(in the rows, 128 means zero)
Each named turn below is shown by a few rows before and after it. Which turns, in which order, take the first row of each later pair to the second? The first pair is answered.
S (before -> after):
[121 118 114 133 124 112 127 117 120 121 143 139 132 138 121 157 144 107
 142 109 120 120 113 142 130 105 143 147 133 143 127 107 120 124 123 108
 127]  ->  [118 135 113 121 132 125 123 115 111 133 148 127 134 140 118 149 137  98
 127 119 124 124 131 134 121 103 149 149 134 135 138 108 123 131 121 107
 135]
[136 106  75 138 115  84 129 115 134  71 134 160 142 113  87 181 154 110
 171 113 144  85 111 161 128 125 146 116 155 141 102  95 132 143 143 135
  85]  ->  [114 155  65  97 139 118 102 113 107 105 148 134 149 121  73 172 132  86
 137 143 161  89 159 152 106 116 176 134 161 118 135  87 135 158 142 124
  97]
[138 107 190 134 148 123 146 112 116 159  97  99 203 137 159  90 112 120
 119  85 119 145 169  93 163 127  93 110 137 131 112 149  93 116 105 140
 192]  ->  [151  71 183 162 127  86 159 108 142 123  99 125 194 135 150 124 133 136
 158  67 100 131 126 120 170 132  96  94 140 157  91 144  96 106 106 139
 164]
N (before -> after):
[116 108 172 110 100 127 118 145 143 161 137 119  95 155 150 135 116 155
 120 167  70 128 106 153 104 140 157 105 106 168 160 166 143 137 131 114
 103]  ->  [120 134  83  93 108 109  99 112 135 109 136 147 126 133  91 180 133 104
 137 141 129  86 130 172  99 118 181 120 140 148 128 117 135 167 144 108
 101]
[107 162 111 105 155 149 121 108 103 140 130 102 142 126 112 119 113 110
 121 118 160 123 153 121 110 118 137 143 139 116 122 123 113 150 122 122
 147]  ->  [102 155 150 110 154 158 133 124 107 165 133  89 126 134 139 100 101 132
 112 127 135 147 141 113 110 128 125 136 124 120 136 143 118 134 116 126
 153]
[116 120 125 127 127 131 125 133 143 132 144 121 118 144 131 145 121 128
 146 159 102 125 106 135 116 124 160 125 139 142 147 130 136 123 125 113
 108]  ->  [119 137  95 121 137 127 123 116 132 112 131 135 140 131 107 150 128 101
 140 137 148 112 129 131 126 112 155 137 149 121 126 106 128 138 131 116
 128]
P (before -> after):
[129 148 123 135 136 116 150 109 126  82 108 130 148 115 104  97 146 107
 124 111 183 130 158  95 147 126  95 144 118  97 118 127 119 122 132 134
 160]  ->  [120 153 152 124 139 139 145 123 118 120 112 107 138 125 123  80 127 117
 103 130 168 147 166  83 142 133  97 145 106  96 139 147 121 114 127 128
 166]
[130 130 114 147 127 107 132 111 121 108 103 152 146 110 129 121 145 125
 141  93 155 118 141 128 139 125 101 138 122 121 111 117 124 136 138 156
 145]  ->  [125 133 141 142 134 127 135 126 111 138 103 139 138 116 152  94 136 135
 123 104 149 136 149 112 137 129  91 142 108 115 127 135 124 128 132 158
 154]
[131 128 105 120 130 125 142 134 142 113 143 129 153 124  95 114 139 115
 146 116 143 108 137 177 166 135 114 151 132 146  81 105 102 148 168 117
 146]  ->  [129 128 128 122 132 134 153 142 136 128 130 121 152 124 116  88 134 123
 131 112 144 123 140 162 173 142  88 153 119 141  84 113 100 140 160 123
 162]
[130 152  91 108 134 119 113 109 130 108 123 128 127 123 102 146 142 108
 146 124 158 118 116 135 136 119 136 128 149 131 112 118 120 139 153 117
 129]  ->  [135 149 107 116 139 124 129 112 127 107 111 129 129 120 111 130 144 116
 137 106 168 124 123 117 148 122 109 129 138 127 102 124 114 136 147 122
 150]
Then:
(two turns a pair)
[123 130 105 135 132 128  99 125 107 113 136 131 131 125 115 142 133 131
 163 132 136 138 134 174 121 102 133 129 151 117 120 111 118 153 145 126
 130]  ->  [120 123 156 146 133 141 119 144 110 147 126 118 117 127 149 103 120 156
 149 133 118 163 128 150 134 113 105 127 125 117 129 133 122 135 132 133
 148]
N N
[114 113 144 175  55  88 121 125 140 108  50 164 153 108 166 164 125 132
 147 175  83 179 121 117 124 142  82 156 103 172 114 178 114 157 132 123
 112]  ->  [111 122 109 165  51  85 105 115 141  95  60 173 158 105 140 196 127 116
 159 186  87 160 123 136 112 135 113 156 115 176 118 160 117 174 141 118
  96]
P N
[125 149 113 107 139 128 105 109 112 141 142 125 134 119 117 149 109 121
 141 145 117 108 127 147 126 122 150 137 145 116 146 138 133 147 132 135
 128]  ->  [133 137 114 121 143 116 120 107 112 120 122 138 139 108 123 140 121 118
 142 115 142 108 130 134 150 120 117 136 140 107 116 135 124 142 128 150
 150]
P P
[109 155 110  39 143 198  33 164  44 144 177  67 140 134 139 110 116  94
 113 101 136  82 130 101 107  93 167 125 126 168 141  98 154 128 142 124
 186]  ->  [125 140  68  54 137 166  43 146  55  87 164 103 157 117 114 138 144  80
 143  58 169  53 117 113 123  84 151 122 142 163  94  74 145 138 153 128
 187]
P P
[ 96 146 104 114 125 160 108 136 119 132 153 128 129 135 108 144  98 105
 138 143 122 119 143 136 106 118 163 142 152 133 146 115 125 130 131 128
  93]  ->  [115 134  96 139 127 138 134 126 120  99 119 153 146 113 111 136 121 102
 152  95 159 115 135 122 140 119 113 143 153 117  96 108 105 128 129 145
 126]
P P
[119 145 157 127 126 137 133 121 125 146 153 116 114 154 158  87 114 146
 133 144 121 137 123 151 153 126 133 112 125 141 141 152 122 132 120 142
 114]  ->  [113 162 130 112 133 142 118 111 122 143 165 117 121 153 136 101 113 128
 133 153 133 127 139 158 141 120 156 120 134 139 145 137 126 146 127 137
 108]
N S
[123  89 160 142 130 164  87 155 107 167 133 152 135 132 121 160  90 124
 117  97  77 235 188 182 101  78 176 132 132 154 152 101 119 140 120  99
 150]  ->  [140  79 119 157 127 131  94 140 117 118 119 186 148 119 103 186 118 109
 147  57 109 210 179 192 119  77 162 130 147 145 118  81 104 148 127 108
 150]
P P
[141 115  98 124 119 121 143 100 117  76 113 168 133 105 108 161 130 105
 160  71 171 138 122 124 176 116 132 114 145 114 104 111 134 162 129 143
 129]  ->  [140 131 118 115 129 139 142 103 108  95 100 155 137 104 123 130 125 103
 140  72 189 147 144 101 182 119 108 122 137 102 105 120 129 161 126 146
 159]
S P
[125 153 136 110 141 150 126 141 110 163 133 101 126 127 129 112 112 122
  92 133 139 144 162  98 141 146 110 145 113 107 128 141 114 143 129 120
 155]  ->  [138 106 156 138 111 120 136 154 144 143 148 115 104 140 142 144 123 156
 135 141  81 148 102 129 131 153 125 125 112 148 132 149 127 129 130 112
 109]
S N
[117 107 114 166 115 127 125 124 136  81 146 157 133  99 124 128 131 107
 141  99 146 140 124 124 157 126 135  99 121 131 107 125 116 160 115 155
 150]  ->  [111 117 121 163 123 136 127 127 132  91 143 149 135 102 126 112 130 106
 128  98 154 141 132 115 162 128 131 107 119 120 106 127 113 163 112 155
 161]
S P
[119 135 171 132 126 124 154 145  99 159 124 104 134 132 143  91 129 144
 129 146 130 139 130 117 142 141 105 119 110 117 122 143 112 117 101 150
 154]  ->  [113 127 153 118 112 120 133 147 109 156 155  98 125 148 125 124 126 143
 146 176  99 128 119 148 115 138 159 115 120 140 145 137 124 125 109 133
 112]
N S
[136 118 155 143 122 109 145 144 180 100 113 137 106 143 155 144 148 168
 163 116 125 136 111 133 141 141 104  86 142 150 133 147 151  96 122 132
 104]  ->  [142 126 143 149 124 107 150 135 172  84  97 148 120 131 148 137 153 152
 159  95 154 131 128 121 154 139  82  89 146 133 119 138 146 105 121 138
 120]
N P
[135 108 150 105 143 110 109  90  87 130 182 122 158 155 177 123  90 160
 151 138 126 135 116 112 135 135 106 100  97 105 124 174 120 150 141  95
  65]  ->  [143 100 129 107 138  91 112  84  93 108 182 135 166 152 160 141  99 149
 165 129 132 122 109 123 141 131 110 100 108 105 110 166 119 155 145  94
  57]
P P
[116 138 141 118 144 146 118 140 117 145 132 108 117 136 137 105 120 125
 125 138 134 131 148 110 122 125 128 135 125 116 146 127 131 140 115 116
 130]  ->  [121 132 107 119 138 132 109 128 122 120 140 122 119 131 109 141 128 117
 142 134 140 116 143 129 113 119 149 131 141 123 133 110 131 150 123 114
 113]
P P
[123 100 162 156 130 128 150 120 131 144 103 158 123 109 125  79 151 112
 156  86 149 159 133 101 167 145 115 152 131  85 130 159  87  84 123 152
 159]  ->  [103 115 164 119 128 154 115 130 126 179 151 126 104 136 122  99 125 116
 144 154  98 164 136 126 118 143 195 154 134 104 189 163 115  91 124 129
 116]
P P
[ 98 104 167 160 101 113 106 144 177 131 157  97 125 158 188 116  84 148
 155 157  75 167  88 120 107 140 106 156 109 168 188 164 141 152 149  79
 110]  ->  [118 108  81 170 106  76 108 106 176  51 132 152 164 130 133 159 124 101
 183  91 155 120 100 133 129 123  92 165 142 144 119 116 125 182 167  84
 125]
N P
[158 167 161 129 157 131 138 113 136 133 160 136 139 121 113 107 143 156
 101 182  79 153  90 108 143 117 148 134  77 138 162 172 141 141 101 158
 114]  ->  [170 159 117 139 149 102 129  99 147  88 163 163 152 114  85 147 160 141
 131 165  87 125  76 132 141 108 164 131  96 146 144 146 140 154 107 154
  93]
P P
[143  91 152 136 116 130 137 144 133 132 138 130 111 140 148 136 121 149
 144 144  83 129  94 134 111 139 154 101 124 142 155 149 160 117 130 109
  83]  ->  [134 143  91  98 143 147 115 119 104 120 139 132 139 124 106 146 118  96
 123 138 147 103 158 125 107 118 169 127 146 104 147 111 150 148 142 103
 108]
N S
[116 138 136 126 139 155 125 113 105 174 130  87 124 139 137 112 136 116
 118 135 126 135 139 123 125 129 145 135 124 133 163 103  99 113 111 119
 142]  ->  [115 142 111 118 137 149 119 101 103 158 134 100 132 133 120 128 143 103
 125 130 144 122 143 130 125 123 149 140 133 127 150  90  98 125 114 121
 144]
P N
[132 130 163 117 144 157 143 133  85 178 103 103 146 122 177  64 110 138
  78 132 141 159 156  58 139 121  73 140 134  85 130 144 120 103 125 145
 184]  ->  [133  85 113 118  99 115 108 135 127 138 170 122 119 145 142 171 117 150
 152 181  56 121  86 147  84 119 187 113 164 150 161 125 154 108 141 113
  63]
N P
[124 119  85 131 105 107 122 113 141 103 135 162 140 116  86 172 150 116
 148 129 119 106 110 161 124 109 153 116 146 141 112 101 119 145 128 125
 101]  ->  [132 128  76 130 116 111 128 105 135  99 127 164 146 109  86 158 151 105
 146 112 140 104 119 151 138 109 130 116 146 129  98  98 113 148 128 131
 125]
P S
[ 99 113 130  84 141 119  98  89 166 111 153 126 113 155 101 118 112 161
 122 155 132 150 114 137  86  76 203 137 112 165 123 165 149 152 124 134
 127]  ->  [ 98 132 110  79 148 124  92  79 154 105 140 130 127 143  91 114 116 141
 112 145 160 142 135 125  95  73 190 147 118 149 113 154 139 165 128 134
 146]
P S
[168 143  91 121 137  91 154 123 126 137 144 118 154 137 101 101 152  96
  73  86 145  98 126 156 140 135 118 150 126 121 113  98 142 139 144 128
 141]  ->  [168 115 139 128 117  97 155 148 140 167 161 101 131 157 132  90 141 131
  77 117  84 119  97 161 128 145 129 137 113 148 143 122 156 116 137 123
 114]
N N
[114 140 146  93 177 215 130 165 114 213  68 134 118  91 167  64 129  94
  68 135 170 112 173  68 112 109 103 169 143 120 173 123 111 116  88 190
 197]  ->  [114  98 100  91 131 169  93 168 160 183 136 150  88 117 132 170 135 111
 138 196  78  80 106 153  48 109 217 145 173 194 207 111 148 116 102 159
  78]
N P
[124 173 140  94 170 150 147 127  87 166  84 125 158 133 142  97 127  95
  90 133 161 140 189  78 135 113 113 164 104  89 158 108 125 148 116 132
 182]  ->  [131 143 181 121 157 142 167 141 101 175  76 125 144 135 171  80 129 123
  98 132 135 159 166  72 151 127  90 151  88 102 153 128 125 128 108 139
 182]
P S
[121 139 127 139 153 125 150  77 112 143  90 207 150  91 138 147 124 138
 133 104 178  90 165 139 246 144  78 113 109  95  28 115 104 102 104 128
 134]  ->  [ 88 164 190  98 161 187 121 108  98 238 130 142 118 127 172 112  76 163
  88 186 111 124 185 127 200 155 131 118  87 114 113 150 130  88  89 108
 115]
P P
[144 110  77 133 107  98 125 107 158  99 112 132 130  87  87 100 173 110
 128  81 169 107 125 129 156  99 121 108 157 134 108  94 104 141 167 161
 138]  ->  [135  88 166 144  99 117 139 147 166 158 115  97  96 109 146  55 152 163
 107 116 101 151  94 109 149 123 105  94 120 159 148 145 116 105 151 164
 133]
P N
[177 129 145 133 132 102 102 119 113  87  97 116 129 112 140  97 133 156
 115 122 163 105 142  84 143  88 121 135 155 138 119 118 102 179 160 105
 135]  ->  [180 104 171 147 118  89 108 131 132  92 107 115 112 123 158 105 131 182
 133 132 122 114 115  96 140  97 127 123 147 161 128 132 107 165 156 105
 110]
N S
[113  78 139 143 130 137 111 116 163 135 154 121  54  94 165 157 140 142
 138 139 132 138 104 152 122 134 115 132 114 189  84 104 153 124 114 151
  91]  ->  [117  79 141 150 133 135 125 115 159 130 144 126  56  90 172 146 144 143
 134 123 146 142 105 141 130 134  98 132 113 183  73 108 147 123 115 155
 106]
P P
[117 122 169 139 128 150 143 136 124 148 123 113 122 135 143 103 127 142
 112 130 120 146 116 102 131 124 113 151 120 131 130 143 124 120 112 134
 144]  ->  [112 125 146 126 124 147 125 136 128 144 146 113 117 140 122 134 122 134
 119 149  97 138 115 127 104 125 154 148 134 146 150 133 134 128 122 118
 112]
N S
[132  99 157 167 179 167 134 177 143 137 182 172 146 124 144 149 120 174
 131 119 104 172  68 137 180 135  92 137 143 163 119 138 180 134 127 161
  92]  ->  [134 110 106 149 182 152 115 157 142 106 191 186 160 120 106 189 126 148
 145 119 130 149  82 160 171 126 124 143 163 160 112 112 183 153 138 148
  78]
P N
[142 148 117 139 148 121 131 127 128 129 118 139 161 122 115 122 139 117
 106 117 171 116 148 131 127 116 125 144 137 108 117 107 120 154 122 133
 150]  ->  [135 137 160 132 135 136 124 147 136 168 137 114 139 138 140 111 120 143
  96 154 123 135 133 133 106 126 144 141 126 128 155 133 133 138 114 125
 129]
N P
[113 121 107 137 137  91 113 119 119 138 137 132 128 127 109 116 132 120
  97 136  98  85 119 152 104 117 152 107 147 112 123 134 138 125 138 118
 104]  ->  [108 134 116 128 148 108 120 117 105 155 129 121 132 125 113  95 126 118
  80 136 116  92 140 134 109 115 143 115 144  96 122 140 135 126 130 123
 126]
S N
[115  99 158 162 117 124 104 128 131 149 140 119 146 120 144 120 148 139
 130 143  99 119 113 120 124 135 102 127 109 137 129 124 136  90 105 125
 101]  ->  [119 117 107 155 127 113 101 108 125 120 129 132 167 107 109 133 156 110
 136 119 144  94 134 121 134 122  99 138 119 114 104 100 126 109 113 130
 120]
N N
[114 178 134  52 111  94  75 134 127 227 155  58  97 167 128 148  78 122
  87 165  56 109 150 128  93 116 170 148 159 155 198 143 178 148 166  78
 123]  ->  [122 209 136  54 143 108  94 121  97 227 108  64 126 146 128  95  86  98
  51 113 140 117 196  80 137 110  96 168 154 105 155 139 153 155 168 103
 202]
N S
[104 141 142  88 143 150 113 135 119 147 137 111 112 123 105 112 114 145
 103 157 135 149 145 119 116 126 127 131 140 110 157 133 121 131 118 120
 127]  ->  [111 114 149 104 127 131 114 142 138 138 142 120 102 129 115 131 120 164
 125 159 102 146 114 134 114 130 139 117 141 131 156 139 131 127 117 115
 100]
S N
[106 154 119 119 136 125 120 104 139 127 143 121 167 132  90 103 129 111
 131 115 127 130 144 135 151 106  80 161 110  81 109  94 125 140 120 153
 157]  ->  [ 93 161 132 107 136 143 112 112 134 155 157 101 162 145  97  96 116 118
 117 143 104 140 152 137 134 109 103 163 104  88 137 105 136 137 118 146
 146]
P P
[121 113 110 137 137 128 123 139 141 115 139 145 150 114 121 147 136 113
 145 115 141 116 117 145 127 120 147 144 139 116 127 109 108 155 130 136
 123]  ->  [122 106 148 149 136 136 142 156 139 134 123 135 142 120 148 118 134 132
 132 111 132 139 109 122 141 125 111 140 123 121 127 130 101 138 119 149
 143]
P N
[130 169 128 122 134 170 116 169 153 136 139 109 139 135 152 133 141 128
 137 166 118 136 105 181 103 125 166 109 104 140 162 102 104 106 162 142
 111]  ->  [150 156 100 143 133 144 135 154 157  94 117 145 158 120 139 146 160 117
 158 126 150 116  93 184 129 125 140 107 112 128 119  81  90 114 164 155
 122]
P P
[148 143  74 110 128 162 110 137 155  84 165 141 144 101  72 196 152  74
 138 127 169  89 117 170  83 107 243 141 159  89 118 105 139 148 108 103
  72]  ->  [160 158  74 121 142 163 129 127 143  76 130 155 163  84  77 166 163  61
 119  83 224  88 139 139 116 105 188 153 152  56  85 101 118 147 110 121
 127]
P S
[153 174 181 100 132 163 115 153 116 172 103 130 102 131 155  98 119  98
  71 177 124 115 184 140 118 145 192 106  96 118 152 163 160 109 144  75
 132]  ->  [169 158 104 115 116 118 110 124 133 100 102 179 119 114 106 164 150  71
 115 147 149  71 165 179 120 132 210 105 130 121 112 124 154 128 159  71
 101]
P P
